One turn moves every row onto another: examples first, then more rows asked:
J818: [ -3  14   3   6   7   2  -5  -1  -2  -9   7 -10   9  11  -6]
J645: [-16 -12 -10  -4  13   6  -3  -5  -1  -3  -1 -10 -15   2  -4]
J128: [ -8   0 -12 -10  10   3   5  -5   4   1  -1 -18   6  13 -10]
J807: [-11  -3   7  -9  -5   9  -6 -12   1   0   6  -6  -4   4   2]
J296: [ -8 -10  -9 -12  -3  11  10  -6   1  -1  -9  10 -12   7  -7]
J469: [ -9  -9  -7  10   3   2  -9  -7   2   2  -2  -2   2  17 -11]
J836: [ -1   7  -7   8  -8   2   2   1 -13 -11   3  14   4   5 -10]
J22: [-5  3  6 12 10  2 -9 -4 -3 -9 -3  0  0 15 -9]
J238: [ 11 -11 -11  -5   5   7  10  -5  -7 -13  -9   4   5  13   6]
J804: [  3 -19 -13   3  -1  11   0   4  -7 -10  -4   8  -1   5   2]
J213: [ -5  -9 -16 -11   2   1  -1 -17   7  -7   5 -10   3  10 -11]
J925: [ -8  -2  -7  -8   9  -4  -3 -10   1 -28  -2  -1  -7  -3  -7]
J796: [  5   7  -3   2   4  -3  -5 -17  -1 -17   8  -4  10  10  -5]
J944: [-13   5 -14  -7  20   0  -1  -2  -6 -10   1  -8 -15  13  -4]
J484: [ -9   3 -10  -5   2  -3   5  16  -5 -11  -2  -1  -1  -2 -12]
J940: [-13   3  -8  -9  -8   8   0  -6 -10  -1  12   5  -8   4   6]
J459: [  0  -5 -16 -11  -6  -7   4  -4  -2 -22   0   7  -2   0 -12]
J61: [-11 -15 -17   0  -4  11   8  -1  -7  -5  -2   9 -10  13  -2]
J945: [ -9  -8 -17  -3   5   2  -2  -4   0   2   5 -12   0   3 -19]
J500: [ -7   9   0  -8  15  -3   7  -6   0 -22  -9  -7  -4   3 -11]
J425: [ -8   0 -16  -3  15  -1   1 -11  -7 -11   4  -1 -18  12 -16]
J291: [ 2 -3 -1 -5 -5  7 -4  6  1 -7 -4  5  4 -4  9]
J284: [  4   4  -2   8  15  -5  -3 -15  -8 -13  -5  -3   6  14  -4]
J141: [  1  14  -7   1   2   0   7   3 -14 -12  -2   3  11   7   6]
J659: [ -2  -2  -9   7  11  -5   2 -13  -5   2  -7  -9   8  18  -8]
J316: [ -6 -12 -14  -7  15   0   6 -21  -5  -8  -3  -7 -12   4  -7]
J589: [ -7  -5 -14  -3   6  10  19   0 -12  -1 -10   3  -4  16  -1]
J153: [  0   1   2  -5   0   2   7 -21 -10   4   3  -3  -4   1 -14]
J192: [ -3  -5  -5  10  11  -3 -16  -9  -6 -16   1  -2   2   8   1]
J344: [ -6   5  -7   6   0   5   8 -13 -17 -15   0  13   0  -3   2]
J684: [ 12   0  -7  -4   1   0   7  -2 -10  -5  -8   5   6  -8   4]
J306: [ -6 -10 -14   4   7  -4 -10 -13   0  -6  -2  -9   7  14   4]
J524: [-11   2 -10 -10  12   2  -2 -11   3 -15   3  -2 -16  19  -7]
J80: [ -9  10   2   1  -3  12   9 -12  -7 -15  -1  12   1   8   6]
J417: [ -8  11  -4  -8  -5   7  12  -9 -13   4   7   5  -6   9  -4]
J105: [ -3   7  -5 -17   0  -2  11   2   3 -18  -6  -3   4  11  -4]
J395: [ -4  -6 -17 -12   7   4  18  -5 -10   0 -12   4  -8   1  -4]
J991: [-11  -4  -1  -8  13   7   7 -14   4  -2  -5  -8 -12  15 -10]
J52: [-11  -9 -15 -16   4   9   7  -2  -1  -5 -10   2  -8   2   9]
J903: [  4  -9  -3   1   4  13  10   9  -7  -4 -11   4   2  14  -3]
J348: [ -1   6  -7  -2  -9   3  -3  -3  -4 -20   4  11   7  10   7]
J215: [ -1   3  -7  10   5  -2 -11  -5  -7 -12  11  -4   5   0 -10]
J371: [-13   8  -3   5   2  10   5  -1 -13 -12  -1   7   1  -1   9]
J517: [ -6  -1  -5  -8   7   0   0 -12 -12   1   4 -13   0  -7   6]
J655: [ -5   7 -12 -12  -1   2  10 -14 -16  -3   8   0  -3   4   9]
J239: [ -6 -11 -20  -9   3   8  12  -7  -7 -10  -6   3  -3  16  11]
J571: [-12   2  -1  -1  10   0  -1   1   0 -19  -3  -2  -9  -2 -18]
J83: [ 8  1  3 -4 -6  6  6 -1  0 -3 -7 11  3  1 -6]

J291 turns into J945
J571 turns into J417
J645 turns into J836
Now these:
J284 turns into J239
J80 turns into J944
J215 turns into J296
J659 turns into J238
J153 turns into J105

